Each row is where one point has got to under a steady rotation. How many ticks took it there?
The counts run from 0 to 161.
[ 97 122 104 170 132 125 138 188 101 124 111 115 125 161 116  91 165 103
 124 128 127 116 151 163 134 129 122 123 115  97  68 124 132 106 117 150
 150 105 115 100  96  77 151 131  97 123 175 149  84 165 134 151 131 175
 114 160  95 145 104 151 155] | 55
[131 103 113 155 124 116 143 187 109 142 108 119 129 151 103 121 181  92
 137 163 127 133 164 113 141 151 145 139 149 111 120 106 135 149 113 147
 143 111 108 126  79  92 157 110 142 135 196 135  85 154 103 158 183 175
 141 158 121 139 100 157 160] | 123
[ 78 110 131 134 121  78 123 168  88 132 153 116 136  96 123 130 160 122
 131 154 153 161 165 140 133  88 136 127 117 127 117 131 127 102 118 133
 120 122  98 127  87 119 135  81 138 130 165 143 100 160  82 196 134 186
 144  97 103 143 134 114 156] | 133
[ 93 140 162 131 115 100 118 178  83 178 151 103 144 134 135 107 142  97
 134 145 133 135 146 136 127 144 147 159 120  89 150 126 129 131 130 132
 121 134  75 170  68  99 123 140 175 164 161 157  90 159  88 149 128 170
 143 107 113 119  84  95 110] | 115
[ 87 141 156 159 139  96 142 171 102 157 145 133 141 145 132 124 113 130
 121 159 100 113 161 131 135 170  83 184  88 124  86  97 147 124  86 142
 147  98  79 114  66  96 126 108 100 154 167 139 116 113 140 154 118 139
 138 106 144 118 113  93 119] | 20
[113 117 132 111 119  93 108 174 125 169 138 132 122 143 123 127 132  93
 126 129 110 101 180 138 105 140 103 155 115  61 117 152 120 169 123 150
 154 119 111 128  76  83 158 115 163 177 158 146 102 159 122 112 121 166
 134 126 154 133  77 142 117] | 28
[ 99 109 125 175 108 125 144 177  64 130 148 126 139 126 108  61 114 127
 133 120 148 104 141 151 113 105 110 139 133  82  89 142  80 130 113 145
 149 167  98  98  71 116 133 121  95 145 147 187  93 156 116 130 147 174
 154 126 122 136 117 125 112] | 148
[ 88 102 121 158 121 117 149 147 101 153 122 161 144 138 149  94 112 123
 132  98 121 102 155 147 124 119 115 167 119  93  59 130 120 122 110 148
 211 134 111  87  84  86 105  92 131 152 147 141 103 125 126 125 128 169
 168 146 190 145 128 131 122] | 153
[105 101 120 133 130 100 135 142  88 147 107 118 147 142 169 103 149 135
 139 129 108  86 140 139 123 105 127 161 128 106 102  98 113  85 128 139
 181 175  82 124 109  73  97 110 157 197 178 175 110 147 100 136 143 167
 147 132 157 132 117 124 140] | 155
[ 86 107  96 116  91  87 101 151  87 128 137 111 120 141 127  89 121 134
 130 133 120 134 170 159 127  88 122 158 123 108 113 162 112 150 130 124
 135 142 145 123  67 117  99 103 167 135 129 182  91 148  73 174 147 162
 171 146 177 137 123 120 138] | 0
[122 130 125 134  84  90 142 171  92 140 191 137 125 126 126  85 116 154
 156 170 126 108 127 136 142 153  90 164 127 118  73 132 158 139 121 144
 120  96  97 110  44 133 126 106 148 128 121 155  96 140 134 144 141 147
 180 119 144 119  87 125  98] | 16
[112 123 134 158 150  93 122 186  97 136 148 159 155 171  93 109 131 154
 150 127 113  86 159 152  96 118  75 101 119 115  88 112 121 101 100 139
 142 133  77 132 125  92 151 114  94 146 161 169 101 124  82 155 121 177
 145 118 143 160 128 120 137] | 145
[115 111 125 148 118  77 140 183 126 196 154 160 125 121 132  96 140 163
 135 163 124 125 138 151 129 162 102 181  97 125  80 161 152 130 122 146
 146  97 105 117  59  90 116 119 133 131 126 175 124 129 118 145 101 140
 146 106 169 132 112 113  98] | 102
[110 130 109  99 127  93 125 158 115 137 137 121 118 114 168 138 164 158
 143 141 114  89 176 141 119 117 101 126 112  92 136 161 113 130  93 140
 178 136 106 139 114  84 122 107 128 158 137 187 100 168  76 149 149 169
 140 113 193 156 141  88 118] | 161
[128 125 139 136 119 109 128 188  96 155 137  99 162 176 127 111 149 107
 150 159 105 114 166 128 130 159 134 127 151 100 142 105 166 143 106 134
 113 102  65 127  92  98 148 123 171 159 179 135  71 142 100 131 166 181
 141 131 119 126  99 124 116] | 31
[106 104 118 161 150 105 146 192 141 177 101 130 124 131 103 135 166 125
 110 166 110 159 190 119 121 157 133 150 136 125 137 129 130 128  76 142
 160 106 108 116  79  81 149  92 113 139 187 136 108 136  92 162 133 174
 127 113 141 137 130 113 141] | 37
[120 139  98 139 149  89 135 187 126 132 126 122 116 138 131 111 145 136
 132 127 106  85 162 157 136 153  64 129 105 112 123 162 126 131  79 150
 196 110 138 134 127  94 144 114 120 140 141 175 110 163  88 184 169 149
 136 137 157 144 126 113 105] | 78
[129  99 134 134  95  84 120 171  89 137 172 151 138 100 133  88 139 121
 130 164 127 124 144 114 117 152  85 166 111 118  88 106 142 166 155 134
 151 112 122 161  76 121 154  92 147 169 133 164 106 163 134 140 133 141
 176 123 128 135  64 141 130] | 108
[ 81 138 134 146 118 124 128 174 106 125 122 154 134 148 109 114 176 134
 140 120 100 130 154 134 105 107 108 110 116  97  85 113 119  98 122 130
 138 108  79 111  96  71 141 103  87 135 157 160  99 175 114 155  80 166
 138 119 133 159 124 105 175] | 53
[100 116 107 135 116  86 136 180  77 139 157 112 147 104 117 121 155 143
 143 164 144 154 128 128 113  94 138 143 143 128 132 137 114  88 138 131
 123 136 112 120  79 102 128  94 153 150 178 156 101 161  76 201 125 179
 156  92  96 117 115 121 164] | 132
[122 159 130 140 125 123 126 192 101 157 146 124 152 165 142 117 112  92
 134 138  98 102 144 133 105 160  98 155 114 106 123 121 136 133 133 145
 161 101  98 127  62  93 148 133 173 183 153 135  93 147 110 123 113 156
 163 133 123 106  66 124 111] | 113
[100 119 109 122 111  89 116 142 113 141 102 120 128 170 116 106 128 139
 125 139  67 119 147 137 119  91  84 173 141 109  93 129 129 105 124 123
 153 132 129 116  77  59  98 116 164 138 142 167 118 142 110 184 116 146
 167 133 191 123 109  92 140] | 86
[ 80 117 154 143 125 136 124 148 105 138 141 126 147 126 101 130 188 131
 154 126 128 102 143 132 124 117 104 114  94 109  63 121 142  79  98 122
 143 123  67 115 105  93 127 106 133 144 194 171  92 174 135 162 124 187
 122 143  97 130 105 129 169] | 139
[ 85 113 125 116 139  86 112 137 113 145  96 102 120 167 132 106 140 136
 124 151  72 122 161 143 129 109  99 184 120 112 106 127 130  98 103 106
 144 137 115 139  78  75  99 128 143 148 168 170 112 125 114 181 126 150
 128 137 167 124 125  89 160] | 87
[107 119 133 132 112  96 146 145  77 125 146 133 184 121 159  90 147 132
 162 137 136  84 141 127 146 150 119 132 114  99  98 137 152 126 107 142
 197 128 120 129 108  95 129 105 144 152 147 149 104 155  95 134 207 160
 172 108 151 150 156 140 107] | 158
[100 123 148 151 109  92 141 187 103 195 145 127 145 131 123  99 142 120
 141 155 138 144 163 139 141 161 140 150 146  67 126 160 157 160 113 142
 136 109 121 129  62  95 145 122 175 128 140 127 107 153  82 135 163 178
 157 109 139 126 123 123  84] | 33
[ 83 111 127 114  94 112 122 123  95 152 139 115 158 119 135 106 168 151
 161 164 106 112 131 119 158 151 122 179 112 104 108 160 137  92 129 114
 140 145 113 112  55  82  84 130 147 138 168 199 114 139  98 155 151 144
 136 118 145 120 139 134 152] | 6
[ 83 119  94 130 111  98 118 181 128 139 129 144 117 123 121 137 158 131
 126 111 117 117 133 158 112  92  97 134 114 104  70 132 107  80 133 144
 157 115 109  95  88  74 127  91 143 149 157 153 110 181 126 169  82 186
 130 136 123 134  96 151 163] | 137
[118 100 127 154 133  94 142 168  94 144 146 129 138 110 136  89 148 111
 108 187 123 124 167 129 142 192 108 171  80 142 100 114 137 146 100 138
 159 108  97 145  78 124 153 102  99 156 175 176 113 139 134 154 149 145
 117 130 102 132  98 136 133] | 106
[ 81 126 115 137 111  94 131 149  99 114 125  94 110 152 118  78 127 125
 125 145 106 126 161 161 149 125 105 149 123 118 100 139 150 149  79 125
 143 112 128 126  82 125 116 102 149 100 147 155  71 164 116 187 198 153
 162 147 152 144 127  79 113] | 83
[123 121 118 125  96  59 133 181 100 151 175 137 117 145 136 102 129 157
 143 168 113 112 124 146 126 126  93 170 134 129  78 116 154 129 141 133
 113 106  92 135  61 123 119 109 167 135 118 160 109 141 111 153 118 148
 179 125 163 122  88 109 113] | 17
[105 117  96 104 115  81 121 168 123 147 154 163 132 118 135 128 159 153
 155 167 131  96 177 143 134 166  87 155  81 106  92 177 147 131 112 152
 164  90 136 108  75 101 128 116 106 135 128 176 120 136 106 154 153 149
 124 129 167 151 132 150 125] | 10
[ 84 118  98 135 110 102 128 190 120 129 146 159 139 130 118 130 153 125
 130 118 121 127 139 147 105 106  89 130 117 117  66 136 130  93 136 151
 166  85 131  78  83  84 138  86 135 142 137 133 114 183 126 172  85 172
 158 125 128 141 118 155 149] | 136
[101  91 141 124 131  92 119 139 135 161 133 150 122 112 107 138 181 124
 143 153 142 159 178 122 126 101 141 126 116 137  84 135 150 138  86 129
 154 111 116 156  79 106 150  74 153 131 187 127  83 167 100 169 150 184
 160 134 139 145  95 114 150] | 42
[ 85 108 120 143 118  96 142 165 107 148 130 125 106 114 181 120 142 133
 111 108 143 106 159 163 127  92 122 144 106  99 102 126 106 132 128 139
 177 131  88 104 102  85  98  92 151 161 139 171 101 166 101 151 106 176
 143 123 187 152 125 112 124] | 69
[108 106 105 148 113  88 142 188  91 128 140 137 124 117 178  97 129 127
 111 108 144 120 145 156 117  94 124 149 136 109  89 134 116 146 141 152
 184 123 106 101 114  97 115  91 155 154 130 154 100 168 107 160 111 171
 172 122 178 157 126 135 115] | 68
[112 125 145 150 130  94 131 189 106 169 140 104 159 151 129  93 150 108
 134 157 136 125 161 145 143 167 138 141 146  88 141 125 162 152  96 147
 127 105 103 124  78 102 149 130 175 134 164 127  84 142  90 136 172 176
 139 127 116 131 112 130  97] | 32
[108 163 137 138 136 127 119 173 100 155 148 145 153 159 134 123 113  91
 137 133 103 104 169 120 103 159  87 149  92 116 101 117 142 158 105 145
 174  76  99 136  66 101 149 112 158 175 169 129  82 137 129 129 126 154
 163 132 134 124  76 107 111] | 112
[ 81 138 109 127 119 123 119 159 100 127 112 120 160 188 147 121 118 135
 127 143  79 115 167 134 129 124 111 158 119 136  94 124 150 101 110 126
 156  89 109  80  74  83 102 110 144 146 155 144  87 114 101 168 143 149
 151 139 171 139 140 129 163] | 3
[ 95  85 180 126 110  71 106 152  77 141 153 128 145  97 126 111 151 100
 123 156 121 129 170 114 134 141 108 166 103  83 109  94 140 158 132 131
 131 128  97 172  68 111 140  97 127 163 159 166 103 158 128 143 144 153
 140 100 131 143 101 121 131] | 24
[ 99 123  85 120 110 110 124 163 104 144 111 108 152 175 145 105 128 124
 122 146  88 106 155 150 131 141 123 178 109 116 105 149 143  87 118 136
 160 105 131  79  65  76  98 124 155 151 160 157 101 125 113 156 149 148
 134 149 155 109 130 144 147] | 4
[ 95 101 133 158 141 111 145 160  48 122 151 109 143 107 156 104 132 130
 145 140 171 125 159 138 130 107 141 135 120 109 111 121 109 145  98 138
 148 143  75 121 102 122 123 115  97 151 181 175  77 140  96 162 161 182
 140 105 136 153 146 114 130] | 65
[ 94 127 134 149 126 146 159 147  94 131 103 128 152 142 173 117 159 126
 147 109 109  96 148 131 137 136 114 136 108 117  96  98 136 105  93 127
 196 109  64  97 122  74 107  99 156 165 180 165  89 156 123 156 144 155
 150 136 163 141 146 111 141] | 71
[120 111 133 155 124 135 135 187 114 142  99 125 142 146  97 134 185 103
 143 153 104 139 163 100 124 153 135 127 143  99 134  98 122 147 117 128
 142 114  89 129  82  80 151 103 136 139 195 155  84 157 101 159 142 159
 145 132 127 143 102 140 180] | 122
[107 125 147 148 119 143 132 178 127 164 108 146 128 127  97 145 181 108
 138 142 105 128 175  95 116 145 125 144 135  76 134 112  97 150 120 137
 147 121  86 121  71  70 144 110 126 145 180 165  99 167  92 145 112 158
 131 117 153 149 111 124 165] | 121
[ 80 114 130 122 143 109 118 123  93 137 107  96 140 159 117 104 135 126
 132 155  77 119 170 128 143 138  93 178  95 108 101 136 137 107  86 104
 150 131 119 128  72  76 104 128 121 144 187 169 101 127 130 174 159 148
 123 132 149 124 138 100 157] | 88
[ 92 124 158 138 143  66 137 168 111 167 145 132 114 141 135 120 134 141
 113 164 100 118 171 151 131 137  87 176  90 131  81 114 141 119  91 139
 124 104  66 144  66 109 108 112 118 142 149 150 111 114 120 162 107 142
 128 111 164 130  94  70 119] | 19
[115 105 119 147 109 113 142 147 102 146 112 140 152 144 154  95 125 136
 136 112 105  91 133 136 109 114 109 166 137  95  78 119 113 107 130 141
 193 150  95 100  94  64 107 102 150 175 161 161 114 148 118 124 125 164
 158 139 184 128 111 137 137] | 154
